These are runs of 6 systems, one row a step. Runs of the same system follow the same rule from any start.
run 1, F (10 x 26):
[[-11 -10 -23 -25 -48 -35  27  -3  -5  -8  20  -9  23 -28  20 -15 -23  -5
    1 -37 -13 -34  -1   1   5  14]
 [-32 -14 -34   8  20 -14  20 -15  -2  18  43  -6  19  28   4  -6   9  15
   23   8   8 -32  33 -23  22 -15]
 [  6 -12  12   9  11  43   5 -19 -24   8   5   3 -31  38 -15 -10   0   7
   32  40  24  26  10 -31 -13 -16]
 [ 39   6  21   9 -17  31   1   7 -18 -45 -35  10 -14   6  -6 -23 -27  17
   -3 -22  11   7 -15  -4 -42  -2]
 [ 26   0 -29  14  -4 -31  23  30  15 -31  -1  23   3 -42   6  -6  -3  -7
   -2 -35 -13 -39  12  12 -21   9]
 [-20  -8 -36 -18  -1 -32  22  -8  35  -2  28  18  -6 -27  -2   5  14 -16
   17  36  -2 -20   7 -19  30 -22]
 [-28   3  13 -20  24  16  -3  -2  -3 -15  18   7  -2  43 -15  22 -11  23
    1  45  18  11 -22 -13  16 -43]
 [ 14   5  25  30   9  23 -22  22 -30 -26 -15  14 -23  39 -19  17   2 -17
  -21 -17  18  13 -13  23 -30 -17]
 [  2   5 -22  30 -30 -14   1  -3  23 -24 -43  15 -32 -23  -6 -10   1 -29
  -22 -23 -20   0  -6  31 -14  23]
 [-31  11 -28  -8   4 -35  21 -11  34 -11  32 -15  15 -38  -5  -2 -18   5
   -7  21 -44  -3  -9  21  13  13]]
run 2, G, 10 rows:
[[ -8 -12  -8 -35 -15   8   4  20   8  23 -48  21  -5   5  21  -9   8  28
   -6 -28   1 -42  12 -36  20  -4]
 [  9  19  -5  -2   4   4 -14  58  -9  17  18   2 -34  -7  12   0   6  58
   -5  23   3  -2  19 -27  -4  -6]
 [ 38  20  -1   8 -21 -27 -18  13   8 -13  10   6   6 -10  29   7   5  15
   15  20  65  21  -4  -7  16 -10]
 [ -4 -14 -13  -2 -25 -40  33  15 -12  -7  -7  34   0   7  29  46 -26   9
    8  -8  29  10 -25  33   3  15]
 [-40  -3 -22  10 -58 -21   0  14 -31  -1  33  -4 -36  21  -1   9  -9 -20
  -22 -14  -2  -5  -6  13   3  -6]
 [-33   4 -30  53 -16   5  -5 -39   3 -15  -7 -12 -20  50  -4 -23  -5  12
    3  10  12  12  11   1   3   1]
 [ 19 -11   4  34  14  24  30 -27 -27 -26  19  -2 -13  13 -22 -12 -28   2
   32  21  -1  30   1   7 -46  10]
 [ 25 -13   1  -1 -19   8  17 -27  -6 -44   0   6  18 -14 -18 -31 -11 -49
   11 -35   3 -22  -4  -1 -27 -10]
 [-18 -20 -28   0  29   7  34  -1  23 -14 -23  28  -6   1 -20  -9   6  -7
    0 -18 -36 -55  17 -10  -7 -11]
 [ -4   8   1 -19  28  31 -11  17  14 -10  17   2 -32 -10 -35 -13  18   0
   -2  41 -21 -13  12 -39  -1 -42]]
run 3, T, 10 rows:
[[  8 -24  -7   1  -3  25  38 -50  14  -9 -35   2  -4 -15 -12 -40 -17  -9
   30   4 -23   3   4 -15 -20  19]
 [ 12 -15   5 -40  18  18  29   7 -11 -17  31   0  17 -30 -18 -23 -17   1
   15  -8 -36 -37   9 -29 -25 -14]
 [ 27  -1   5  -8  22  13 -17   7   8  -5   3  10  13  -4 -11 -19  38 -31
   11  -8  22 -40  26 -38   7 -41]
 [ 19   5   8 -27  21  17  -7  25  26   1 -37  34 -30  -8   0  13  18  15
    4  38  15   2  -6 -29  13 -29]
 [ 18  36  16 -22 -18 -14 -30  51   5 -28  14   2  -8 -24   6  17  -7  20
  -32   9  13  10 -26   5   1 -22]
 [  5  21 -14  28  10 -47 -20  13  24 -19  -8  15  23   5  18  36  14  -9
  -21 -14  30   0 -11  41  21   1]
 [-41  -9  -8  -3  -8 -28   8 -12   5  28   4   6 -14  10   5  48  -3 -14
   -7  27  -4  34 -23  36  29  13]
 [-52  10   7   7 -30   6 -15 -24 -23  -1  12 -37   6  41  -6  -5 -25   5
  -30 -13 -15  17 -18  20   4   6]
 [-10  -7  -3  54  28  20   4 -25 -14   8 -15 -18   4  30 -15 -10  -1  -1
   -4 -25 -28   8  18  28 -29  34]
 [ 10 -22   3   1 -11  24  23 -42  -4  25  -6 -19 -13 -33 -14 -30  -3 -31
   21   8 -37  20  10  -4 -21  34]]
run 4, H (10 x 26):
[[-11  19  17  25  31  32 -38 -25  16  13 -14 -27 -15   9 -27  -9  22 -14
  -17  32 -21  38   5  11   3   1]
 [ 19  18  31   5  11  16 -23 -32  13   4 -31 -28  17 -24  -7 -11  -5  -8
  -14   4 -20  45 -16  27 -10  30]
 [  6  -4  14 -14  16 -11  -3 -18  13  24 -16 -17  46 -37   6   5  10 -25
  -13 -30 -37  -2   0  30   6  35]
 [-27  -6   2 -26  24   3 -13 -15  13  52   5 -27  31 -11  -1  -8  30 -12
  -10  -9 -33 -25  27 -12  32   7]
 [ -6  18  21 -14  30  30 -34  -3   2  40   3 -38  19   9   3 -21  18  39
   -4  17  -9   6  22 -29  16  -1]
 [ 45  18  33  -5   5  18 -31  21 -12  31 -15 -21  11 -16  23  -8   8  36
   -2  -8  15  23  10  -9  -9  27]
 [ 27   0   2 -21 -32 -23  -4  24   4  37 -23   1   8 -41  42   1   5  17
   -1 -24   6  -1   9  -3  10  38]
 [-22  -1 -24 -27 -18 -38  10  21   2  34  27  -8  16 -17  34   6   0  31
    4  -4  -2 -24  15 -14  32  12]
 [-11   2  -7   0  -5 -10  -7  14 -26  30  47 -15  13  32  23   4   4  38
   16  11  35  -5  20 -27  21 -11]
 [ 17  -8  11   9 -31  12  -2  17 -40  21 -10   5 -18  38  28   5 -10  38
   17  -6  48  19   5 -16  -7   7]]
run 5, G, 10 rows:
[[  3   4 -15  48  14  22  13 -21   3 -44 -25  10 -14  41 -14 -23 -19  25
   13   2   9   0   5  -5 -28  -3]
 [ 40 -10  -2  21   8  15  24   6 -10 -41  18  18 -25 -27 -30 -14  -6 -29
   23   7  -6   3   5   1 -49  -6]
 [  0  -4 -21 -12  -5 -10  20 -17  39 -51 -16  26   8 -23 -15 -21   2 -35
    1 -12  -9 -39  -7  -6   3 -26]
 [-29  -2 -15  -8  50   8  16  23  20 -23   4  27 -15   9 -31  18   4   9
  -12  19 -32 -32  -2  -3   1 -32]
 [  8  22  19  -8  21  24 -41  11  14 -22   0   2 -25   3 -33   5  28 -27
  -20  35   9  12 -10 -11   6 -46]
 [ 17  22  15   8  26   0 -15  -1  36 -26 -55  20   2  -7  -4  20  -1   2
  -19   9   2  27 -30  31  -2   5]
 [ -3  11   6   2  14 -22  -6  21   8   0  18  -4  -6 -41 -15  31   3 -33
  -29   6 -39  18 -14  46  -8  16]
 [-40  11  -6  -6   1 -19 -23 -39  33  14   5 -26  23  -2  -8   4  21 -38
  -22   8 -18   7  -6  21  41  -2]
 [-35  -4  23  -3  46  22  -2 -28  -5  31  -4 -22  21  32 -16  19  -8  12
   -7  18 -30  30  -8  22   6  12]
 [ 17   4  46  -6   4  35 -34 -18 -27  26   2 -38  19   0 -13 -11   9 -27
  -12 -17 -13  29   2   7 -17  12]]
run 6, T, 10 rows:
[[-40 -10 -24  13 -19 -28   6  28 -16  13 -11  20 -13  39  16  32  -1   5
  -27 -39   0 -26   1  25  14   6]
 [-35   7 -32  48 -14  -7 -10  -8  -7  22  30 -23 -42  18  -2  -8  10   4
   -3  28 -11  22  22   7   4  14]
 [  1   5   1  28  -5  16  14 -51  -3 -22   1 -25  12  18   1 -29 -35  28
   23  17   6  37  -8   8 -18  20]
 [ 22 -32  12   3   6  10  43 -10 -36 -11   8   8  21  -1 -12   1 -26 -17
   22 -32 -15  -4  -1  17 -44  18]
 [ -3 -31 -21 -13 -25   6  18 -12  -4  10  -2  11 -16 -12 -12 -28  22 -52
    9 -29 -11 -44  25 -27  -1 -11]
 [-15   3 -20 -13  24  23   7   2  25  -9  -3   4 -17   2 -15 -29   6  33
   10  31 -15 -31  20 -47   8 -28]
 [ 43  24  26  -4  33  21 -20  27  -6 -27  32  -3   5 -12 -14  -4   2  18
    9  33  21  13  -1 -19 -20 -30]
 [ 49   5  18  -6  -8 -11 -10  12  12 -28 -40  38   7 -13  12  18   9 -30
   -1 -13  45   7 -22  12   0 -12]
 [-27  -1 -21 -27 -16 -37  13  34  25  -2 -14  35 -21 -17   8  40   0  -9
  -26  -2 -13 -14 -22  18  23  -5]
 [-49  29 -20  12  -4 -27 -29   5  11  -7  45 -27   1  19  -5   9  10   3
  -31  17  -2  -1   1  12  31 -21]]
run 7, R, 10 rows:
[[-15 -26  18 -38 -13  38  12   0 -46  38  -2 -11   1  26   3 -12 -13  18
    7 -21 -12 -12   8 -32  -8  -1]
 [ 20  16  -5  19 -21  18 -24  16 -15  -5   5 -22  -4   4   9 -51  10  23
   -6 -33   7 -31  32 -34 -18  -2]
 [ 48  -3 -19  16  11  -8  24   8  17   2 -15  19  -3 -32  24 -16   4  35
   37  13  19  -4  24 -19 -15  22]
 [ 25 -11  11 -54 -25 -10  25  22 -13  -5  26  18   1 -30  16  15 -19   8
   25  22  24   3 -18 -23   1 -16]
 [-12   1 -14  -6 -19 -24  -5  31 -14 -21  17  23  13  39  18  20   2  11
  -10 -23  44 -34  -5  -7  20 -35]
 [-16  -9 -33  43  -6  -9   8  26 -11  11   1  26 -58  34   5  17  12  12
    5  15  17   0  20   0  -2  -2]
 [ -1  11 -11  18 -44   4   5 -16   3 -34  -1   0 -49  -5  -7 -15 -28   7
    2  36   8  41 -24   5 -15   0]
 [ -1   3  -8  19   1 -25  28  -8  -1 -58  13  11  27   3  -4  13 -41   4
   -2 -16  -2   1 -29  42 -21   8]
 [-16 -36 -17   6   3 -10  36 -14 -18   0  21  20  -4   9 -20  16   5 -62
   12 -15 -15 -19   7  18 -10  -7]
 [-43 -11 -10  -9   2  33   6 -38  14 -17 -12  -2 -19  25 -33 -31   0 -18
   -2  11 -24 -19   1 -25   7 -30]]
run 8, Q, 10 rows:
[[ -5  35   6   2  13  -6 -28  47   8   7  -9 -10  -5  -6  13  16  -5  60
  -33   1 -16  10  -5  13   3  13]
 [ 31  23   4  28 -11 -35 -30  10   2  12  23 -13   4 -24  19  18  22 -19
   -2  12  33  38   1  23   9  16]
 [-18 -15  -2 -16 -40 -29  22 -35   3  20 -20  -2  19   3  34  16 -24   2
    7  -1  12  28 -25  23  23  30]
 [-39  -6  -1  -4 -19  -9   7  11 -48  22  45 -29  11  24   3  11 -21  12
  -18 -26 -25  -5   3  18  -8  16]
 [ -5  -4 -13  47 -13   7 -17 -36 -19  18  12 -30   3  35   2 -34  22 -15
   11 -14  21   0  36 -10   0   5]
 [ 15 -23  -2  11 -11  33  36 -33 -13   9 -25  -2 -20  -1  -1 -35 -24  17
   34   6 -12  18   8 -19 -31  31]
 [ 30  -8   9 -29 -19  12  14  19 -29 -20  32  -5  11 -28  -7 -29 -14  -6
    8 -28 -10 -32  10 -26 -31 -12]
 [ 17 -12 -28   3  23 -10  12  10  19  -1 -15  32  16   2  12  -9  26   5
   19 -19  22 -57  32 -30  13 -17]
 [ -2 -12 -10 -21   6  12  16  30   4  19  -7  31 -57  -9   0  15  10  21
   12  45   1   1   7 -30   6 -14]
 [ 14  36  10 -11 -26   1 -30  36   2 -41   0   6 -14   5   6  -1 -10  25
  -22   8  35   5 -24 -12   0 -33]]
run 9, F, 10 rows:
[[ 21   4  -5  16 -29  -3  19  23 -16 -41 -14  23 -18  13  18  -2 -37  43
    7  -8  31  10 -18   3 -27   4]
 [ 13 -10 -28  18 -34 -36  29  22 -18 -35  36  21 -12 -14   6   6 -14 -21
    8 -22  12 -22   2  12 -22  -2]
 [-33 -14 -46  11 -17 -24  33 -28  17 -30  13  20 -11  18  -3  -7  -7 -14
   19  14  12 -21   1  -7  18 -22]
 [-29  -9  -8  10  24  18  28  -8 -14 -31  31   9 -18  34 -30   6 -28  18
   11  35  -9   6  -9  -1 -20 -24]
 [ 20   2  12  29  12  24  -2 -13  -9 -57   6   9  -8  17 -37 -12  -6 -34
   -1  -5   9   3 -10  11 -37 -27]
 [  2  -9 -19  17  21  -1  28  -9  34 -44 -42  34  -8 -18 -20  -4  -7 -21
   -4 -14 -27 -19  -9  21 -23   4]
 [-19   3 -13 -22  26  -7  16   6  28 -23  28   4  -6 -38 -33   3  -2 -20
  -12  25 -55 -18  -5   3  -3 -19]
 [-15  16  12 -10  52   6 -24 -16  33 -23  10  -1  28  12 -28  12  20 -20
  -11  29   2  -4 -10   2  24 -43]
 [ -2  -2  27  -1  46  25 -16  12   5   9 -39  23 -17  18 -21  39  18 -16
  -22  14 -12  24 -17  26  -2  -8]
 [ -7  23  18 -10 -14   9 -36  13  11  -2 -24 -12 -20 -23 -18   2   9 -31
  -50 -15 -35  13 -19  24  -4   4]]
run 10, H, 10 rows:
[[ -8  -5  37 -10  22  17   0  19 -33  -5   6   9  -6  22 -23  44 -17 -10
  -20   2 -13  26 -32  35 -22  -5]
 [-10   9  -5  27 -31  -2 -31  -5   1 -10 -20  -8 -23   6 -14 -12  23 -55
  -38 -36  -9  -5   3  22  -2   3]
 [-28   4 -29  28  28  -5  16 -35  44   2 -28  -2  -9  -7 -10 -10   0  10
    2  27 -38  10   7  17   7  25]
 [  5  -1  24 -14  21  12   4 -37 -10  -1  50 -35  30 -22 -24  -9  -9 -24
   16  29 -18  28  -5   6 -10  -1]
 [ 12  -7  33 -12  21  19 -18 -25  -1   2 -39  -2  54  26   1  -2  14 -22
   -8 -44  16 -15  -5   4   9  -6]
 [ -8 -10   6 -13  28  28   0  27   0  42 -31   7 -28 -14 -12   5  19   5
  -20 -11 -54 -13  20  -4 -10  19]
 [  6  37  -3  -5 -17   1 -35  -1  27  -5  20 -38  -4 -41  -5 -45  13   5
  -15  16 -18  -3  14 -25   9  -4]
 [ 30  17   8   7  43 -17  -6  -3  26   5  -9   2  50 -13  26  13   5  38
   21  17  26  15   2   6  16  13]
 [ 10 -20  30 -48  -8  -3  -1  24 -32  55  12   4   4 -16  14  39  13 -21
    2  -3   8  17  -7   1  13   8]
 [-37  16  -7 -18 -41  -7 -32  16  -1  15 -18 -13   0  24  19  -6   5  17
  -39 -35   0 -23  -1  -7  30  -4]]
run 11, R (10 x 26):
[[  7  25  -1 -15 -10 -35 -18  26  17 -14  38   6  -6 -31   5  27   7 -13
  -13  37  21  18 -19  12  22 -24]
 [-25   3  -4   9  10 -29  -7  -5  13  -4 -13  22  11  41  13  49   4  -5
  -11  11  37  15 -21  31  36 -14]
 [-42  -6   1  18 -14   6  -7   5 -26  25  -3  -2 -45  34 -11  31  -2 -12
  -26   6 -17  32 -12  34   0  13]
 [-22  16  -8  36 -34   1 -18 -39   7 -18 -12 -32  -8   9 -10 -30 -11 -20
  -21 -12 -19  24 -10  27  -7  22]
 [ -4 -14  -4  23  31  -2  31 -41   5  -2  -1 -17  35  -8  -7  -9 -20   1
   15 -11 -38   7   6  31 -22  42]
 [  6 -27  23 -31   8  21  18 -36 -23  17  19 -17  29 -14 -22 -16   2 -47
   17 -13 -23  -5   6 -11 -10   0]
 [ -4  -6  13 -25  26  33 -10 -15   6   5 -26  -7  35  20  -8 -29  13   6
   -6 -31 -10 -45  17 -35   7 -20]
 [ 30   7   7  -1  38  28 -15  40   0  26  -2  -3 -15 -21  -6 -14  29  28
   -1   5 -19 -21  36 -31 -18  -1]
 [ 50  22  10 -22  -8  -2 -25  17  27  -1 -15   8  -5 -49  16 -10  20   4
    6  20  27  13  -2 -24  11  -8]
 [  8   9   2 -32   7 -34   2  39  13   8  -8  23  20 -12  30  43  -5  38
   -6   6  24   1 -20  10  28   1]]
run 12, Q:
[[ 10  18   4   5  20   5 -37   8  32  37 -35   1 -16  -4  16  10  36  20
   -5  33  19  19  12 -12  30   2]
 [ 19  23  24 -18 -21  -5 -17  23   0  11 -12 -10 -14 -27  19  17 -17  33
  -15  23   4  48 -28  13   0  25]
 [ 10  16   7   4 -26 -45 -16  14  -9   2  18 -13  41 -13  31  24  -3  -3
  -16 -34  21   8 -12  35   9  22]
 [-32 -20 -26  17 -17 -37  16 -24  -7  47   7  -6   7  15  27  20   9  -9
    9  -7   3   8  12  23  26  33]
 [-40  -9  -1  -3 -39  15   3 -24 -36  29  30 -39 -19  28   0 -19 -18  16
    3  12 -10  22   3 -12   2  10]
 [ 19   3   7  35  -8  24  -4 -17 -34 -14   9 -28  19  33   3 -39 -18  23
   11 -30  17   1  18 -10 -32  13]
 [ 42 -32  -6  19  -5  11  33 -10 -19   9 -15  17  -6 -17   4 -21   5 -24
   36 -25   1 -11  26  -9 -34  25]
 [ -1 -21 -20 -44 -32   5  31   4   5  -1   3  11 -13 -31  -2 -33  -3  -8
   14  -8 -16 -41  12 -45   2 -14]
 [  0  10 -18  -6  26   0   6  37   5 -15  19  17   2  12   3  -9   2  49
    7   9  11 -45  20 -39   3 -32]
 [ 36   2   3  13  16   7  -8  35  -2  -3  -9  37 -39   7   4  21  22   6
   16  32  49  13   5 -15  -3 -24]]

Name the system that made each run.
run 13, 2 rows:
[[ -3   6   7 -39 -21  13   6 -23   5 -10  33 -35  14 -37 -12 -42 -21  -2
    6  16 -28   1  -4 -31  -4  -4]
 [ 26   9  13   7  48  -1  -5   3   5 -17  -5   4  65  17  10  -3   7  23
    7 -28  24 -30  13  -2   0  -9]]
 | H
run 14:
[[  8  21  13 -17  30  11 -22 -16  18  -5  41 -25  19 -19 -15 -15  13  -1
   13  54   9  14   4 -26  15 -30]
 [ 22  -3  35 -23  36   3   2  -3   4  -9 -35  23  50  15   8  33  -5   4
    1 -14  29   7 -27  17   8  -7]]
 | G
run 15, 2 rows:
[[ 17  33   7  13 -21   1 -30  45 -14   7  18 -16 -39 -14  10  -3  -2  45
  -14  27   7  32   1  -5 -12  11]
 [ 32  19  -8  34 -16 -37  -3  -8  13 -25  -6   2  32 -12  33   2 -10  15
   10 -17  39  16  -7  28  -3  28]]
 | T
run 16, 2 rows:
[[ 19  10  20 -12   9  28   9   3 -21 -29  14 -18  26   7  -2 -29 -37  55
   10  -3  -5  -3  -5 -20 -31  -3]
 [ 57 -15   5  18  16  -3   2  22 -19  -2   6  23  10 -14   3   6  25 -32
   18 -34  24 -19  24   4 -27   4]]
 | T
run 17 (2 x 26):
[[  9 -23  15 -55  -6  22  38 -13  -2 -15   0  15  -6 -26 -17  -8 -25 -11
   24  24 -14   3 -22 -25 -12 -16]
 [ -2   8   7 -20  24  11  -8  27  -2 -37   6  12  26  20 -14  -6   1   9
  -19 -32  -1 -54   2 -19  -5 -46]]
 | F
run 18:
[[ -5  10   5   4  -6 -12  15  -4  11 -15 -11   4 -20 -25  -5  22 -30   5
   -9  26 -23  50 -37  41 -15  28]
 [-14   2  13 -18  -7 -23   0 -15  -7 -20  33 -19  49 -11 -10  12 -11 -39
  -18 -27 -16  -6 -23  35   5  -2]]
 | F
run 19, 2 rows:
[[  8  14 -24  56  39 -27   3  30  -9  -5  41   2   2   7   3  16   7  23
    5   5   4  -5  26  24 -18  15]
 [ 16 -19   1  -3 -32  -4  13 -42   6  -1  -3   9 -20 -17  -1  -3   5 -55
   29  32  28  37 -14  -2   8  -3]]
 | F
run 20, 2 rows:
[[ 28  -1 -18  12  -3 -26   9 -16  14 -14  20 -11  49 -35  10 -28   9 -21
   13 -33   2 -33  24   1  -4  11]
 [ -6 -29  -4 -31  43   7  27 -11  13  35 -13  24  18   6   4  12  19   4
   31  16   5 -26  17 -30  23 -11]]
 | H
run 21, 2 rows:
[[ 15  25 -27  30  -7 -12  -5  30   7 -12  43 -11 -35 -33  -3 -26   7  22
    2  27  -8  -2  26 -15 -19   3]
 [ 31   0  -4  -4 -12 -22  16 -20  13 -32   9  17  22  -8  20  -2 -13   6
   39  27  58  15 -14 -12   8 -14]]
 | Q
run 22:
[[ -7 -13  14  -9   4 -16   0 -10 -23  35  19 -27  55  -3  10  12   4 -21
   -6 -46 -14 -11   9  24   6  27]
 [-25 -24   1 -18  -7  15  -1 -22 -17  70 -14 -17   4  13  11  -8  21  -6
    5 -18 -18 -11  27 -17  22  20]]
 | G
run 23 (2 x 26):
[[ -4  17 -18  -4 -58  -4 -18  10  17 -15 -22 -10 -27 -29   5 -40   3 -10
  -29 -28 -18 -21   1 -10   0   5]
 [-14  13 -39  37  40 -25  15   3  29  -6  20   2   6   1   5  -1   1  48
   12  28 -10 -12  25   4   6   7]]
 | G
run 24:
[[ -8 -14  -2 -53  18 -10  15   2  25  13   7  14  18 -38 -11  10  19 -37
    2   7 -23 -29   1 -13  24 -19]
 [-25  18  14 -39  16  18 -37  12  11   8   7 -12  13  21  -8   4  22   8
  -24  12   8 -16  -3 -30  35 -44]]
 | T
run 25 (2 x 26):
[[-25  -8   3 -38  -3  -5  13 -31   0  34  21 -30  49  -1  21 -11 -13  27
   18   5  -7  -5   4 -20  28  10]
 [  7  -6  25  -8  19  20  -7  14 -46  34  21 -22  34  34  15  -2   3  34
    6 -28  14 -15  23 -18  -5   2]]
 | H
run 26, 2 rows:
[[-37  -8 -13   7  13 -16  16 -16  18  23  -1   4 -25 -11 -13  33   5 -20
   -7  36 -36  30 -10  36  13  20]
 [-39  13  16 -15 -23  11 -14 -41  -8 -10  23 -47  26  17 -16 -23 -26 -11
  -21  -2 -21  17 -21   8   7  -3]]
 | T
run 27, 2 rows:
[[-32 -21   3  -8  31   3  15  28 -27  38   6   6  -2  15  -9  36   5  -2
  -17 -22 -43 -18   9  23  -5  14]
 [-10  10  -4   9 -30  16 -40 -29  11  14   1 -32 -26  -5 -14 -41  33 -42
  -13   8  -6   5  18 -22  17 -11]]
 | R
run 28:
[[-14  34  13 -10  44   2 -39  -4  31  12   5 -34  40  -9  -7  -4  21  16
  -25   7 -23  -6   6   2  24  -5]
 [ 24   8  32   4  45  12 -34   5   1  48  -8 -11  18  -8   5  23  35  -7
   -3  12   6  28  10  10   9  17]]
 | R
run 29 (2 x 26):
[[ 19   3  12 -11   7  -2 -16  27  14 -20 -52  41   0  11   3  26  18 -21
  -24 -29  23 -17 -19  12   8 -21]
 [-29   7 -25  -1 -12 -20  -7  44  18  13 -11  18 -50 -17  -3  24  14  -4
  -37   2 -31  -9  -1  18  10   4]]
 | F
run 30 (2 x 26):
[[ -6  10  11  19 -12  21  -6 -46  -2   3 -12 -29  -8  15  -1 -14 -22  18
   11  37   8  61 -17   7  -4  21]
 [ 23  -6  32  -5 -10   9  11  -6 -40 -16   9 -18  36  -4  -2  -3 -34  -8
   -2 -41 -11  13 -15  25 -37  24]]
 | Q
run 31:
[[ 12  -9   3  26   9  -5 -17 -20  -9  -4   9   8  19  26  -9   4  35 -60
    6 -21  36 -13  15   6   8 -22]
 [-14 -30   2 -17  -4  26  31 -21  10  17 -63  24 -36   5  -8   2 -10  -5
    6   8 -25  11 -15  -2  -4  16]]
 | G
